Families of rows that turns and mirrors carry onto each other, the same ones carrying the whole set onto itself: the rest of each named row's family, in list order
4 families of 8 rows
q692:  -4 -10  -9   0  12   9  -9   7 -22  -9   8   2  -1
q788:  -8 -14  -7  -1  -5  35  -4   8  -4   8  -4 -17   7
q955: -15 -12   5  -1   5   3  13 -11  18  15  -2  -6  17
q814:  15 -16   2  -7   4   2   1   0 -12   4  14  -1  15
q399:   4  -5 -11   1  13   4 -22 -13   7   9 -12   9  24
q238: -12  -2   1   6  -6   8   8  10  -4  10  14 -17 -11
q555:  2  1  0 17 -4  0 17 -8 -4 10 13 -2 -3
q940:   3  -7  -6  -8  12  21 -23  -2   9   4  -7   4  27
q648:  -1  15   0   5  13 -12  -9 -14   7   8  10  12   7
q293:   8   9 -10   2   3   8 -19   3 -22  -5   7  -8   5
q148: -17  -8 -13  -5  -2  32  -4   5 -10   6   7 -16   9
q690:  -6   6  -5   7   4   9  10  -3   2  10  19 -17 -14
q213:   6   4  -3   1   9  10 -22   3 -18  -6  14   3  -1
q831:   8  14   8   8  11  -3  -8 -13  14   9   1  13   6
q70:   5 -15  10  -5  16   8   4   2  -4   7  18  -4  21
q928: -11  -6  -9 -11  10  16 -31   4   8   8 -10  -6  16
q451: -14   1  -2   2   0  19  10 -10  22  21  -6  -7  16
q328:   5 -13 -11  -9  18   9  11   2   3  17   5   3  22
q211: -14 -21 -15   0  -5  27  -8   7  -2   3  -4  -6  16
q599: -11  13   1  11  -3   8  11  -5  -6  11  14  -7 -12
q203: -13  15 -16   9  -8  15 -16  -8   7  10 -13  -1  -7
q495: -13   9   1  15 -11   7 -24  -5   0   1  -2 -10  -9
q499:  -4   5  -1   6  -5   7  -4 -11  26  27  -5  -9  13
q734: -16  -8   3   2   5  15   7  -9  25  21  -2   3   9
q535: -23   8 -13  14   2  11 -15  -3  15  15 -13  -8  -3
q477: -15  17  -7  13  -5  18 -27  -6   5   9  -8  -6   2
q584:   6 -12   3 -10  14  11  15  -1  -1   6  16   3  13
q455:  15   5   0   5  10  -6 -16   2  13   0   0  13   5
q466: -23 -10  -9   1  -3  21   2  -6 -10  18   2 -21   9
q605:  -2  -5  -1  -3   4  14 -23  -3   2   6 -14  12  28
q775:   7   4 -16   8   1  10 -27   8 -15   3   3  -2  -5
q111:   6  14   5   7  11 -14  -6 -10   5  16   5  -2  -4

Same family as q555: q692, q928, q328, q495, q499, q455, q466
Same family as q213: q940, q148, q831, q451, q599, q477, q584
Same family as q293: q788, q648, q690, q70, q203, q734, q605

